(in the rows, 128 means zero)
Rotation paths and how fast each direction turns (degrees a step):
Each turn is a multiple of 5 degrees from 10 to 175, or 0.
Each row of a path follows its step; steps can be skipped.
path 1
step 1: [133 116 122 137 129 128 128 128 122 135 126 128 124 126 140 123 130 138
 130 123 135 131 129 124 122 125 129 135 116 130 129 134 111 131 135 125
 133 129 112 124 135 123 132]
step 8: [135 127 128 129 123 137 120 129 131 126 138 134 127 140 128 120 133 119
 129 122 141 129 131 135 129 132 126 143 130 130 137 121 132 121 131 134
 120 120 131 137 127 131 140]
step 9: [128 127 128 124 130 125 131 138 134 128 134 142 128 127 124 135 134 121
 131 126 116 135 118 128 119 129 124 132 113 138 134 124 123 130 130 128
 125 126 139 126 126 125 143]
step 10: [125 122 131 131 117 123 108 132 130 119 129 126 130 120 132 130 129 123
 128 127 129 127 125 124 125 134 129 133 126 143 129 131 120 136 129 131
 147 117 133 127 132 128 129]
step 12: [126 128 130 136 135 120 130 129 122 121 123 133 114 132 133 130 130 135
 131 120 128 127 116 142 128 137 125 138 127 131 121 127 123 126 144 134
 122 119 124 131 130 123 126]
step 15: [127 116 131 128 130 116 127 131 122 123 126 128 113 127 137 128 141 125
 128 125 131 135 130 119 123 128 138 127 127 127 122 127 132 135 121 125
 131 118 144 126 136 117 130]
step 19: [137 120 128 127 115 132 121 133 129 126 134 142 125 126 137 136 126 133
 131 127 126 135 136 118 122 126 126 135 136 130 126 138 131 126 123 129
 123 126 122 143 140 129 135]
Directions:
[127 129 131 129 127 127 127 131 128 125 124 128 131 126 128 131 128 132
 131 128 129 128 131 129 130 129 127 128 130 129 129 129 128 128 133 127
 128 130 132 126 126 128 124]	60
[125 129 128 126 126 126 129 128 130 128 130 129 128 128 133 130 126 127
 128 130 131 129 128 129 127 124 129 123 129 130 128 127 127 129 129 129
 133 129 131 127 131 127 130]	70
[130 126 131 131 127 125 128 126 129 129 132 127 129 131 128 128 129 128
 130 129 130 127 129 128 129 132 132 125 126 131 129 127 130 126 127 127
 130 130 127 131 125 129 126]	140
[128 125 127 131 128 124 130 128 127 126 128 131 130 134 127 127 127 129
 129 127 125 126 126 129 130 126 127 130 130 127 125 126 129 129 126 128
 126 128 133 128 128 126 129]	115
path 2
step 1: [129 136 139 126 130 122 124 132 127 133 126 146 118 121 140 129 127 116
 126 137 131 121 128 130 134 135 136 122 120 127 137 136 135 116 132 139
 129 134 128 129 130 121 125]
step 4: [129 146 135 140 127 131 137 141 137 139 127 132 126 129 122 117 132 131
 127 125 143 131 137 137 128 134 142 122 125 130 130 132 132 126 124 132
 128 122 125 133 128 129 132]
step 5: [132 127 129 131 112 120 122 132 123 145 119 139 132 123 135 112 125 130
 123 128 135 127 123 119 129 137 131 128 129 139 126 123 137 130 134 138
 127 127 135 129 134 129 124]
step 8: [121 132 144 126 131 124 137 141 127 133 126 134 127 125 137 126 124 120
 134 127 127 126 137 126 131 143 128 124 128 139 145 128 140 123 123 130
 128 128 135 124 121 122 126]
step 9: [123 122 135 130 129 119 125 133 121 146 127 133 137 133 129 123 130 124
 120 133 135 129 126 136 125 133 138 126 133 116 124 114 137 125 123 119
 131 129 142 132 120 127 131]
step 13: [118 134 139 129 128 122 137 142 118 130 121 139 120 132 130 124 131 138
 127 127 138 135 131 138 137 129 138 139 130 116 124 128 137 128 126 137
 128 129 122 127 127 133 135]
step 17: [131 118 122 120 132 125 138 147 129 136 125 141 121 130 139 130 135 125
 136 136 128 127 132 128 130 138 133 131 124 137 127 131 138 116 126 138
 129 133 127 131 123 132 124]
Directions:
[129 130 124 130 130 130 127 130 127 128 128 128 127 124 131 130 128 126
 126 134 129 129 130 132 125 128 130 129 127 127 128 125 125 130 127 126
 129 127 130 125 128 127 126]	125
[131 128 125 128 126 128 129 127 131 128 127 135 129 130 126 126 130 129
 127 130 126 127 128 130 125 126 128 126 124 129 130 129 128 129 127 132
 128 127 124 129 127 128 127]	25
[126 129 125 124 126 128 129 127 130 134 129 127 130 127 126 126 126 126
 129 128 128 127 128 130 128 124 127 126 128 125 126 124 127 125 128 125
 128 124 127 128 130 130 127]	155
[129 128 130 129 129 127 129 127 130 127 128 128 130 126 128 125 127 130
 127 131 126 124 127 130 128 129 126 125 130 132 127 131 130 125 128 128
 130 127 131 122 131 129 127]	110
path 3
step 0: [123 139 118 120 124 130 139 138 143 128 133 126 127 133 116 129 130 131
 130 121 125 136 121 138 129 132 126 125 123 135 120 131 122 132 125 125
 137 124 125 143 120 123 131]
step 3: [131 128 116 122 137 140 123 126 128 137 124 120 121 124 124 121 129 112
 124 124 124 130 118 131 123 124 132 126 138 132 126 135 119 136 122 125
 130 121 117 125 138 124 137]
step 6: [117 120 130 128 145 142 132 127 126 130 139 122 126 133 119 141 116 129
 126 128 132 130 128 126 129 121 122 131 131 124 124 117 117 121 124 133
 133 122 121 128 130 133 136]
step 12: [131 127 113 129 121 125 132 124 121 131 128 123 128 135 121 127 123 131
 134 127 118 122 124 138 126 134 131 121 137 117 118 134 133 126 123 139
 127 121 119 136 135 125 143]
step 13: [110 122 115 123 130 130 129 128 126 135 135 131 132 122 114 118 137 131
 120 126 128 139 126 124 125 132 118 127 129 122 125 131 133 130 126 136
 135 135 123 120 132 124 138]
step 14: [122 127 131 128 146 132 122 130 122 144 134 115 119 131 125 131 124 124
 133 125 131 135 119 128 136 122 123 128 136 127 122 120 123 129 126 134
 131 127 113 130 137 132 131]
step 18: [131 127 123 128 139 141 125 131 127 131 139 118 126 127 127 115 126 131
 134 135 118 138 142 131 126 124 124 128 121 136 123 135 128 119 120 123
 126 129 128 118 131 118 138]
Directions:
[129 127 129 129 129 134 128 130 126 125 129 129 133 125 126 128 127 126
 125 126 128 131 128 130 127 130 129 128 128 130 130 129 127 128 129 128
 129 129 132 127 131 129 130]	145
[130 125 128 128 132 131 128 131 130 127 126 125 123 127 130 128 128 126
 128 127 130 129 131 127 128 126 130 129 128 126 128 126 125 125 128 130
 124 128 127 124 128 126 125]	90
[125 129 123 130 130 129 128 127 129 129 128 128 127 127 128 129 130 127
 126 125 131 128 124 125 127 127 129 127 124 130 128 128 124 129 128 123
 126 131 128 129 125 129 130]	135
[133 123 127 128 126 129 124 126 129 130 127 130 129 129 128 128 129 126
 128 127 127 128 130 128 131 128 128 125 126 127 130 130 128 130 125 126
 127 125 128 126 125 124 131]	45
[126 131 128 133 127 130 126 128 126 124 126 129 127 128 129 127 125 128
 132 129 129 127 130 125 125 126 128 125 128 125 128 129 129 126 125 128
 128 130 129 130 129 125 130]	130
path 4
step 1: [118 121 131 125 142 133 125 128 132 139 133 137 132 129 132 127 124 126
 128 123 127 130 118 122 121 122 139 121 131 139 121 126 126 120 121 108
 130 129 123 128 137 128 140]
step 6: [132 128 143 127 123 135 131 130 133 138 138 120 127 138 136 130 124 126
 125 138 126 120 136 135 142 134 125 132 140 130 134 126 127 145 120 119
 124 128 128 128 126 129 130]
step 12: [124 130 130 133 141 126 120 133 128 121 133 128 117 121 124 137 124 125
 131 132 130 115 127 137 129 134 130 140 127 121 114 113 131 132 130 120
 129 133 129 128 127 115 140]
step 13: [118 133 138 128 132 134 127 136 124 135 128 131 138 128 128 123 119 131
 125 138 127 114 140 138 111 125 129 116 130 127 130 125 138 124 127 120
 131 119 122 135 132 133 133]
step 14: [120 125 144 126 125 134 133 122 133 132 123 139 133 124 133 118 127 132
 132 116 123 131 119 137 122 123 120 139 127 136 142 134 132 125 138 123
 129 129 127 131 118 129 118]
step 17: [135 124 131 126 127 129 132 118 131 134 120 125 125 110 134 137 127 130
 133 137 134 123 133 136 129 114 121 128 132 135 130 128 126 125 132 113
 137 118 123 126 130 135 116]
step 19: [122 120 131 115 140 127 139 136 128 141 125 136 125 137 131 130 142 127
 124 121 133 120 128 134 132 138 132 119 122 126 128 126 134 124 122 128
 121 129 131 124 128 114 138]
Directions:
[131 130 125 128 130 126 128 128 131 130 128 126 127 133 129 130 127 131
 128 125 129 132 130 126 128 127 130 128 132 128 128 131 128 132 127 127
 126 127 129 129 129 125 128]	20
[131 132 129 128 128 131 125 126 127 127 130 127 125 126 127 125 128 128
 128 128 129 125 128 128 132 131 128 128 128 127 129 130 132 130 126 130
 126 128 127 127 127 125 132]	115
[126 127 127 127 128 128 130 129 127 125 128 126 128 132 132 128 132 127
 129 124 130 130 130 128 129 133 125 129 126 127 128 127 128 129 127 128
 127 130 124 125 125 128 126]	90
[127 126 128 131 130 126 126 130 127 132 129 125 131 125 128 130 130 125
 129 125 128 127 128 129 130 126 128 127 127 127 128 131 126 130 125 127
 130 125 124 126 129 130 130]	155
path 5
step 6: [128 124 135 133 121 129 129 135 135 123 135 146 126 126 118 135 124 128
 136 129 127 131 126 122 134 131 129 142 129 121 123 133 122 129 128 131
 120 129 122 138 122 127 133]
step 7: [137 123 118 128 124 129 126 130 127 134 138 129 117 128 122 140 126 126
 120 119 120 134 131 124 118 131 123 129 130 120 131 125 121 136 120 127
 126 118 130 131 123 118 126]
step 9: [137 123 134 127 119 133 121 118 125 125 123 134 136 121 137 122 121 141
 124 124 128 128 129 119 140 124 131 118 126 128 137 131 130 126 123 126
 135 121 125 123 127 121 125]
step 12: [136 111 126 125 136 130 128 132 133 134 127 130 132 130 133 122 128 126
 138 124 119 132 136 139 128 132 133 138 122 127 126 121 119 122 126 118
 128 128 125 131 128 139 128]
step 16: [139 125 118 135 133 124 129 129 130 129 124 114 120 132 133 136 132 131
 136 123 126 136 136 129 132 129 121 124 134 131 135 122 121 134 127 136
 120 135 132 129 137 135 130]
step 18: [140 120 123 128 120 138 131 133 118 116 116 127 122 125 132 127 125 136
 128 134 130 127 126 128 123 126 145 133 122 136 123 132 129 123 130 130
 130 128 130 127 122 131 120]
step 20: [127 133 119 129 136 132 114 129 125 127 127 113 135 124 136 128 130 129
 132 133 120 122 120 131 118 137 127 122 125 124 137 127 126 131 131 119
 127 138 123 135 133 127 132]
Directions:
[131 125 131 130 126 125 125 129 132 128 131 130 128 129 131 126 125 131
 127 131 127 131 127 127 128 127 129 128 128 129 127 127 128 128 131 130
 128 128 128 127 127 133 128]	115
[129 132 130 125 129 125 130 128 129 127 128 125 126 128 129 129 125 124
 126 129 126 129 127 130 130 128 126 123 130 129 126 128 128 128 128 131
 128 127 130 133 129 129 128]	125
[130 128 132 131 128 129 128 133 126 130 126 128 127 127 129 124 129 127
 127 129 132 127 127 124 128 129 125 127 125 125 127 132 128 128 130 127
 126 127 131 130 130 127 129]	80
path 6
step 0: [134 126 134 144 131 124 130 135 126 138 131 129 129 137 126 127 136 139
 119 127 129 124 133 120 124 131 132 132 114 130 122 130 128 139 130 138
 124 135 122 125 129 128 124]
step 11: [131 129 122 131 128 131 123 131 125 133 121 129 114 143 126 115 130 127
 127 131 123 128 127 123 119 124 123 144 130 137 129 128 131 138 127 119
 116 130 125 125 128 128 127]
step 14: [123 125 134 130 127 116 121 112 131 127 126 127 116 129 127 124 124 133
 127 134 129 123 128 120 130 137 128 129 129 121 128 118 119 132 127 122
 129 117 128 140 129 123 122]
step 16: [130 127 122 135 135 131 133 128 130 139 122 131 121 143 125 119 127 133
 119 128 132 119 128 132 122 135 129 123 131 137 123 125 126 137 137 137
 125 123 124 120 121 129 135]
step 17: [135 128 135 146 132 126 125 126 130 135 135 123 129 129 130 115 120 132
 128 126 129 131 131 129 112 130 137 137 125 129 127 131 128 122 124 133
 116 133 122 132 135 128 126]
step 20: [137 131 125 120 140 132 124 126 131 127 124 118 113 129 126 124 133 133
 129 130 131 129 123 120 130 139 126 132 115 123 116 124 122 133 119 124
 130 135 127 126 135 129 128]
step 21: [132 127 123 139 133 126 134 116 127 134 124 125 119 131 134 126 138 133
 108 122 131 128 127 120 135 124 132 128 122 134 125 122 122 125 131 132
 128 117 127 129 129 133 128]
Directions:
[125 127 129 127 129 125 126 129 130 130 130 127 131 127 129 124 129 129
 127 129 127 131 127 128 129 126 131 124 129 128 128 126 128 124 122 128
 126 129 129 126 129 126 129]	155
[128 129 130 129 131 128 127 129 125 131 132 128 127 128 129 129 132 126
 129 126 129 130 128 129 126 126 131 127 127 128 125 127 129 129 130 132
 129 127 129 135 129 128 130]	85
[127 129 128 124 130 128 129 124 124 127 128 126 126 125 129 129 129 126
 125 131 126 130 125 127 131 125 127 130 128 131 126 126 124 126 130 125
 129 130 124 129 129 127 128]	45
path 7
step 0: [129 137 137 134 132 121 140 134 130 130 123 124 121 124 143 123 129 133
 121 117 131 137 118 134 119 129 136 126 135 126 119 137 139 125 127 125
 126 133 127 125 130 132 131]
step 1: [123 134 132 131 138 138 126 125 133 134 124 132 125 127 130 131 118 128
 128 140 138 127 116 116 132 121 119 124 136 138 124 126 126 126 141 129
 131 124 139 131 127 124 121]
step 3: [122 132 133 138 137 138 133 126 128 127 141 121 121 129 137 123 120 125
 117 126 132 138 122 133 134 125 130 127 124 133 135 134 130 128 134 135
 117 136 127 138 132 135 127]
step 8: [132 131 128 123 136 125 126 134 130 132 135 124 128 124 134 127 115 117
 129 130 125 138 127 131 120 140 132 125 144 113 128 117 128 130 127 122
 123 130 124 129 127 116 128]
step 11: [123 120 133 128 137 127 125 148 132 134 141 127 128 129 133 131 123 126
 126 128 135 125 125 131 122 132 134 119 131 128 144 136 137 127 129 120
 123 125 127 116 131 124 125]
step 16: [132 128 129 134 137 133 140 122 137 121 133 134 131 135 127 142 131 129
 128 131 117 126 127 125 127 127 126 129 140 129 139 119 127 137 135 130
 132 136 133 124 117 117 121]
step 21: [121 131 116 135 130 135 118 128 135 131 133 134 129 132 135 140 117 131
 128 125 131 118 130 122 130 129 127 139 134 127 122 136 124 138 125 118
 125 138 124 132 134 139 127]
Directions:
[129 128 130 127 127 128 129 131 128 128 130 127 124 125 130 123 131 130
 126 129 128 127 130 126 125 130 131 128 128 129 128 127 129 127 130 128
 126 129 123 131 129 129 125]	125
[127 131 128 131 131 128 129 126 127 123 129 131 129 128 128 127 127 129
 128 127 128 129 131 132 128 127 128 130 126 131 126 128 128 126 131 127
 128 131 124 125 127 128 132]	115
[126 129 128 129 129 130 128 131 128 129 131 129 127 130 129 129 123 130
 125 129 127 132 128 129 128 129 130 132 132 131 132 126 127 131 128 127
 131 128 129 126 130 129 125]	140
[130 128 127 127 128 128 128 127 130 128 125 127 124 126 123 126 122 128
 129 128 129 128 130 130 128 129 127 126 127 129 127 126 125 129 129 125
 124 127 129 129 131 127 128]	160
[127 127 125 129 127 128 127 125 130 131 125 131 125 131 125 127 131 129
 130 128 130 128 126 130 125 126 129 130 128 129 128 126 129 129 127 129
 132 131 126 129 132 131 129]	10
path 8
step 1: [132 122 138 125 121 130 127 121 135 133 129 136 126 133 132 134 143 123
 120 121 133 129 118 111 124 127 129 120 130 128 133 127 131 136 133 126
 131 126 126 118 129 132 133]
step 6: [129 126 133 127 122 117 125 122 140 124 127 138 129 132 133 131 133 129
 128 129 128 137 125 115 129 122 139 128 128 137 128 125 122 142 143 133
 122 130 128 122 128 121 130]
step 7: [135 127 138 119 116 138 130 122 119 120 126 130 133 133 135 134 135 128
 124 122 133 126 126 118 120 125 126 121 132 130 127 130 133 130 125 129
 136 126 131 112 132 123 132]
step 10: [120 130 127 125 110 127 136 129 121 134 126 136 127 121 135 131 133 129
 131 124 134 117 131 131 134 134 137 128 146 131 132 122 127 130 133 132
 129 128 130 122 126 129 137]
step 19: [130 129 133 131 118 140 122 119 118 123 115 139 128 122 128 129 127 132
 129 128 128 133 122 120 119 130 133 133 124 132 122 124 134 138 130 136
 129 133 132 124 134 122 138]
step 20: [129 127 131 125 125 125 133 123 128 135 108 126 138 127 139 123 139 130
 126 120 124 115 125 128 129 126 134 121 134 135 125 122 129 131 131 121
 135 122 127 130 132 130 138]
step 21: [126 122 124 124 118 129 127 132 128 135 126 139 126 132 134 124 131 128
 119 123 132 139 121 121 138 125 136 121 140 122 133 127 130 139 128 122
 118 126 140 129 125 122 133]
Directions:
[125 125 128 131 130 128 126 129 132 132 129 128 132 131 126 131 128 125
 127 129 126 127 126 127 130 127 128 129 129 128 131 127 127 129 130 129
 124 130 127 128 130 130 131]	145
[129 129 132 128 125 126 127 129 125 128 126 128 129 131 130 126 127 128
 130 130 127 128 129 132 125 125 129 129 128 127 128 129 126 126 133 133
 128 131 128 129 128 129 128]	110
[129 129 127 127 131 126 124 129 129 130 125 126 128 129 128 126 126 130
 126 126 127 128 129 129 133 124 129 125 126 130 126 129 125 126 129 128
 126 126 126 129 126 123 128]	120
[130 129 127 129 132 125 129 130 126 130 129 131 126 131 127 125 130 129
 124 125 130 131 125 129 127 127 127 129 128 124 129 126 130 126 127 128
 130 129 127 126 128 129 131]	110
path 9
step 5: [125 133 125 132 132 126 130 121 128 131 120 133 134 144 123 131 133 132
 147 128 114 124 127 113 112 127 127 125 131 135 123 117 120 127 133 125
 129 122 125 122 128 126 125]
step 9: [145 126 131 136 133 134 124 130 140 136 122 123 134 119 124 137 133 137
 126 135 115 128 131 126 129 121 125 139 127 130 140 126 130 127 122 133
 126 121 119 134 131 123 115]
step 11: [141 127 132 136 122 141 134 117 127 130 133 130 133 115 126 119 128 134
 137 134 114 122 118 127 136 127 131 116 122 132 130 128 128 138 126 131
 125 129 117 119 134 131 128]
step 13: [131 128 130 128 123 132 124 119 127 111 130 126 141 112 120 129 127 128
 130 132 120 127 132 123 117 124 132 120 132 116 124 121 127 125 125 113
 123 125 128 116 118 130 125]
step 16: [121 120 134 124 130 127 130 126 122 133 138 127 122 116 131 134 124 125
 119 117 123 126 113 131 130 117 134 135 113 124 130 132 131 120 125 118
 134 124 139 123 121 134 136]
step 19: [138 137 126 115 126 118 126 128 131 119 134 134 125 122 120 132 122 132
 122 145 114 135 130 131 138 122 123 133 118 131 139 133 125 132 125 129
 118 121 134 121 133 128 128]
step 20: [126 125 135 115 130 122 138 119 119 134 129 132 124 134 143 120 125 130
 128 131 136 124 116 125 130 131 132 125 135 141 126 113 121 123 124 120
 133 127 115 125 124 127 130]
Directions:
[126 125 127 129 128 129 127 131 129 128 133 127 127 123 125 128 127 131
 129 129 127 126 126 127 129 129 126 123 126 127 128 131 129 127 130 128
 131 126 126 129 124 130 127]	145
[126 132 131 127 131 130 129 126 128 125 127 129 130 127 131 132 125 130
 125 129 130 128 129 128 129 126 128 124 129 128 132 131 125 128 129 126
 130 130 129 128 126 130 129]	115
[127 127 130 131 132 128 129 125 128 126 130 128 127 124 128 130 131 126
 128 128 126 126 128 131 130 131 130 130 123 128 127 128 130 130 125 128
 127 132 130 127 129 128 126]	145
[127 127 133 130 125 127 131 130 127 128 128 126 131 131 127 127 126 126
 129 127 128 125 129 129 125 131 130 127 127 124 128 130 127 127 130 128
 125 127 129 125 129 130 126]	35
path 10
step 0: [134 121 141 133 130 134 126 114 121 134 121 125 127 121 138 124 129 132
 125 139 128 122 145 129 133 131 130 124 124 123 125 121 124 114 134 131
 129 136 121 128 121 130 121]
step 6: [132 117 131 120 148 130 129 122 124 132 119 127 130 122 129 125 137 129
 120 139 127 132 132 126 135 123 121 126 118 123 125 117 128 129 130 132
 121 129 116 123 116 131 121]
step 9: [140 127 128 121 131 130 130 116 132 125 122 132 126 128 124 130 113 133
 123 132 131 128 131 129 134 106 118 129 134 131 124 132 129 124 132 137
 122 132 126 124 113 129 126]
step 13: [142 118 134 119 140 129 130 121 123 126 125 127 129 130 127 120 131 124
 120 135 136 136 138 140 126 116 131 122 125 130 125 115 135 122 135 124
 124 130 122 135 127 131 121]
step 15: [133 124 134 131 124 127 126 119 136 136 126 125 126 132 132 133 126 133
 127 119 132 114 138 121 136 119 126 127 133 125 123 127 129 132 131 145
 116 130 126 112 117 129 130]
step 17: [125 131 130 120 130 132 130 105 127 125 126 137 125 127 137 133 131 130
 123 129 133 140 128 131 134 135 132 125 136 131 132 119 127 115 128 121
 120 132 122 137 120 121 125]
step 20: [134 117 134 136 130 128 130 111 130 126 129 134 130 139 124 126 126 118
 123 122 134 127 136 138 123 124 131 126 139 138 129 114 136 128 135 126
 119 132 122 133 131 132 122]
Directions:
[130 129 125 128 128 127 129 127 131 126 131 132 134 129 125 128 127 127
 126 129 125 128 126 128 125 125 127 125 129 126 126 125 130 126 126 130
 128 128 126 127 129 130 130]	100
[128 126 126 127 129 130 129 131 131 131 128 128 128 127 129 127 128 130
 125 127 128 126 127 122 128 128 129 128 126 129 128 125 126 133 128 126
 126 128 126 128 130 127 132]	90
path 11
step 2: [124 124 122 119 130 133 125 134 114 129 130 118 119 116 131 109 132 130
 126 127 130 126 139 134 125 126 126 119 136 128 129 133 127 117 142 128
 124 130 124 119 125 127 128]
step 3: [132 136 123 127 118 123 118 145 119 123 139 134 129 123 123 128 119 120
 120 122 137 124 135 129 127 123 119 138 130 125 126 140 139 130 127 132
 119 136 126 128 129 128 135]
step 5: [126 123 126 117 126 126 135 127 124 118 133 124 128 126 131 136 132 122
 136 116 136 118 131 121 134 122 132 113 122 132 134 126 122 126 131 128
 128 121 122 145 139 121 134]
step 15: [137 126 130 133 121 130 131 134 121 115 134 127 119 121 124 133 133 127
 128 125 144 120 138 131 121 128 120 125 145 128 133 121 135 128 123 127
 118 125 136 128 128 138 135]
step 17: [120 125 124 119 127 130 132 120 129 134 139 121 134 125 118 128 133 128
 124 125 135 119 131 127 121 127 135 116 129 128 120 143 134 119 145 138
 127 128 125 135 133 123 132]
step 18: [125 137 132 118 123 127 125 129 129 136 122 138 133 123 134 130 128 119
 131 119 130 109 127 134 122 127 119 130 127 113 123 133 132 129 124 122
 118 133 127 136 140 119 134]
step 19: [133 121 127 127 125 129 133 131 132 120 114 133 116 125 118 132 131 120
 131 129 130 123 125 122 119 134 111 119 140 125 127 120 132 117 123 130
 121 118 128 123 138 127 126]
Directions:
[127 128 132 129 130 127 133 122 128 126 131 128 125 127 128 131 130 129
 129 125 129 127 128 126 127 128 127 128 126 124 126 131 130 130 127 128
 126 127 129 130 127 129 128]	35
[130 128 131 127 129 126 127 135 131 129 130 126 129 127 126 130 128 132
 129 128 129 125 127 128 127 125 131 128 129 128 127 131 130 129 131 127
 126 128 125 127 127 129 127]	55
[128 128 128 130 130 130 130 128 128 125 129 129 126 125 126 126 126 128
 130 130 126 127 131 132 131 125 127 124 130 128 129 126 128 131 127 126
 127 124 125 125 127 130 128]	80
